In the rows, 128 means zero.
Each path below is one point turned by a fixed rotation once a step. After each direction that follows a path, write how fast that rotation turns it, in deg/step (0 if it stays still).
Each turn is a multiple of 5 degrees from 10 to 175, or 0.
Each row of a path follows its step; steps can be skipped.
Path 1:
step 7: [134 134 131 123 139 126 144 130 128 137 132 135 132 109 133 109 129 138
 134 126 125 123 124 133 135 120 136 116 135 133 137 132 122 128 118 115
 144 118 125 121 125 137 136 123 128 129 147 129 128 141 125 126 134 126
 132 128 124 130 122 136 129 115 149 127 120 126 134 150 125 134 129]
step 10: [131 133 119 127 124 139 134 129 131 122 121 131 143 124 131 123 135 121
 122 136 118 127 130 121 138 126 139 137 133 136 131 115 134 127 132 122
 137 131 150 127 127 134 126 150 126 124 129 122 124 117 124 133 136 130
 126 119 113 133 119 125 127 115 140 122 134 118 126 122 101 132 118]
step 18: [124 132 119 137 120 132 120 120 121 122 129 127 111 103 128 129 127 117
 130 126 128 127 136 120 134 123 122 120 127 131 142 149 127 122 126 115
 130 130 127 125 104 125 138 117 142 120 127 135 127 128 128 136 129 119
 126 131 134 131 120 129 124 112 139 135 121 118 138 134 123 137 125]
step 20: [131 130 123 133 115 124 131 139 129 120 142 126 130 112 143 132 133 130
 116 137 141 124 144 117 137 128 138 144 147 133 131 125 132 126 122 123
 135 123 119 135 114 137 128 138 131 132 136 118 122 129 128 129 139 120
 124 129 127 135 123 113 131 120 121 127 135 118 134 129 123 129 146]
step 25: [137 131 125 128 134 121 126 125 112 131 144 127 130 122 136 147 129 126
 129 130 136 120 131 127 140 138 117 124 124 135 113 125 128 134 123 123
 120 116 125 118 118 134 117 133 125 136 146 109 116 135 125 128 123 137
 132 116 118 115 123 127 122 123 135 134 122 132 125 134 114 121 113]
step 26: [124 124 128 125 116 132 137 129 112 115 133 126 136 135 130 146 134 142
 116 124 125 138 125 134 133 124 115 128 119 155 131 122 121 127 117 133
 135 127 129 120 120 119 137 138 124 136 136 124 123 123 126 126 137 127
 125 126 119 127 114 123 130 118 123 124 111 129 124 120 110 122 125]
step 28: [129 103 135 129 115 131 131 107 129 128 128 133 128 121 129 131 131 124
 127 135 131 138 123 116 134 132 112 117 125 131 132 123 136 125 131 132
 154 133 130 127 120 128 116 119 129 123 134 128 120 118 127 135 137 131
 137 120 130 130 130 138 137 122 126 148 121 118 135 126 116 133 120]
step 35: [130 137 112 119 121 140 129 122 128 134 145 131 136 124 133 117 123 129
 121 132 131 130 124 118 128 122 128 118 144 128 126 147 118 123 135 114
 128 130 131 123 136 118 126 139 124 135 124 109 113 125 131 125 126 136
 136 121 126 112 113 137 122 113 132 121 122 132 134 134 117 121 126]
Speeds:
[129 130 127 130 128 128 127 127 130 127 131 128 129 127 130 124 131 127
 130 126 131 126 128 129 128 130 128 127 129 129 129 134 130 126 129 131
 128 127 123 128 128 127 128 127 127 130 129 129 128 128 127 125 126 132
 129 131 128 124 127 126 126 129 130 127 125 126 131 129 129 132 125]
65
[126 123 129 128 128 129 129 130 126 129 129 128 131 128 130 128 125 129
 126 126 128 131 131 127 130 129 127 127 126 130 124 135 127 126 130 132
 130 131 129 128 127 133 127 128 130 132 127 128 126 126 130 129 128 128
 127 129 127 128 130 129 126 129 127 130 127 131 126 129 129 127 128]
10
[131 131 127 129 133 127 127 126 125 128 128 130 127 125 129 128 126 126
 126 124 128 130 126 127 127 125 127 130 124 127 125 129 129 129 125 127
 130 127 130 126 128 131 130 127 129 125 129 131 128 127 126 127 129 130
 129 131 129 128 123 128 129 129 125 129 127 130 126 129 127 128 125]
100
[128 126 128 127 130 129 133 128 129 126 126 129 127 125 129 127 128 127
 132 125 126 131 128 126 129 128 123 125 126 125 127 126 124 129 127 131
 128 126 126 131 128 127 128 126 129 127 124 129 127 128 127 128 129 124
 129 127 129 129 127 129 127 129 130 128 128 126 131 130 130 131 128]
70
[128 128 129 127 127 129 129 129 130 126 129 123 128 128 132 127 129 128
 130 128 126 128 127 121 125 126 129 129 129 129 126 129 130 132 128 127
 126 129 127 127 128 126 125 129 132 126 127 128 128 128 125 129 124 126
 126 131 125 127 130 129 127 127 128 128 127 131 128 127 127 126 125]
175
[123 131 125 130 129 130 127 126 129 128 126 129 126 129 127 126 130 129
 130 129 126 131 125 125 127 127 127 130 128 130 129 132 126 125 128 129
 128 130 131 128 129 127 130 127 127 128 127 127 127 128 134 130 126 126
 126 125 125 128 125 125 129 128 127 128 129 127 126 128 127 130 125]
85
Path 2:
step 4: [130 145 123 135 126 134 128 115 131 125 124 133 118 131 127 122 119 129
 127 135 119 122 129 124 134 138 129 119 125 113 132 123 128 140 128 137
 133 120 132 134 139 129 137 142 122 130 133 113 121 128 145 131 113 126
 126 132 133 128 114 130 128 132 129 129 132 120 141 113 119 117 131]
step 7: [123 134 130 132 115 125 127 121 125 125 122 133 120 120 131 121 124 129
 137 131 128 135 131 123 132 128 114 121 138 130 141 126 121 134 117 121
 109 126 128 131 144 125 143 142 130 135 125 118 121 126 134 116 112 124
 133 130 136 131 118 133 124 138 121 138 142 125 135 122 118 127 130]
step 10: [124 131 123 124 125 124 131 131 129 125 126 135 130 124 127 136 126 118
 133 131 119 120 127 127 137 146 127 115 131 129 128 130 123 126 112 131
 110 134 133 121 133 120 146 138 126 130 129 122 118 127 134 135 133 136
 126 134 145 121 107 136 139 132 119 135 137 124 133 119 115 125 123]
step 11: [121 122 143 125 127 124 122 120 120 130 119 142 121 135 125 132 133 129
 135 126 131 132 129 126 116 121 121 130 111 124 135 118 135 122 120 136
 115 128 139 126 131 124 141 138 128 130 129 126 114 131 139 140 121 122
 127 126 124 129 131 117 142 126 122 138 137 122 133 113 118 130 142]
step 14: [114 138 133 126 131 130 123 125 120 135 124 144 124 136 132 135 122 128
 132 140 130 114 125 126 131 132 132 126 126 118 129 119 137 134 136 133
 127 119 141 124 140 132 133 135 129 121 142 130 120 137 150 127 115 128
 123 126 136 130 126 122 146 132 122 131 139 114 130 117 122 127 127]
step 36: [119 130 145 139 125 124 117 123 134 125 122 126 117 119 125 131 124 119
 138 133 122 134 131 128 124 140 131 122 138 124 128 133 132 127 119 134
 115 133 128 137 133 130 139 132 125 141 131 121 111 126 140 132 121 132
 136 127 136 121 127 140 138 128 112 144 133 123 136 127 116 129 122]
step 37: [125 132 120 130 122 128 124 117 119 125 129 131 124 133 128 128 136 130
 127 136 126 136 128 126 135 125 122 130 124 126 136 122 136 141 121 134
 123 132 132 116 132 132 139 154 140 133 127 127 108 125 138 136 116 127
 119 135 125 130 114 118 135 121 117 127 134 124 137 115 124 127 134]
step 39: [112 128 135 127 127 135 132 124 131 128 112 130 121 134 123 137 131 120
 132 125 128 130 136 133 125 141 128 133 133 144 126 126 125 120 121 128
 119 137 137 127 135 130 126 128 130 116 135 117 117 129 147 126 126 141
 133 126 140 123 110 130 132 133 127 136 142 124 143 124 118 123 118]
Speeds:
[126 127 129 129 129 126 130 130 132 131 126 129 128 128 128 129 126 128
 128 130 128 128 125 130 129 125 127 131 126 127 129 132 127 133 127 127
 129 127 127 130 127 127 132 128 127 130 127 126 127 126 129 125 132 128
 127 126 129 128 131 126 130 131 125 129 128 126 125 127 130 126 123]
175
[127 126 127 128 127 128 127 127 129 128 129 132 127 128 129 127 125 126
 128 127 131 130 127 129 129 129 128 133 126 130 127 124 131 128 129 131
 132 128 129 127 127 128 130 127 131 128 130 126 128 129 131 127 123 128
 124 127 128 128 127 125 127 127 128 128 127 130 127 128 132 124 130]
140
[127 128 125 128 126 127 124 131 129 134 129 130 130 127 126 127 125 131
 129 127 128 125 128 126 128 130 126 126 126 131 129 128 128 127 130 125
 129 129 130 131 128 126 126 127 128 128 129 128 126 126 124 130 126 127
 130 126 128 127 126 125 133 127 125 127 126 128 129 129 127 129 129]
20
[129 129 126 127 131 127 128 126 125 125 127 132 131 126 130 125 130 126
 131 133 125 128 127 128 125 130 128 126 129 130 128 128 128 126 129 129
 133 131 128 130 126 127 128 126 128 129 129 128 129 124 130 131 129 128
 128 126 129 131 130 129 128 126 127 128 128 126 126 125 124 126 126]
70
[127 127 128 128 126 127 126 128 130 125 130 125 129 123 129 127 128 125
 125 131 130 125 127 133 128 129 127 128 128 126 127 124 130 125 129 126
 125 127 125 130 130 130 129 129 130 128 123 131 129 126 127 126 127 129
 130 126 127 130 128 125 130 130 126 130 127 129 128 127 126 127 128]
40
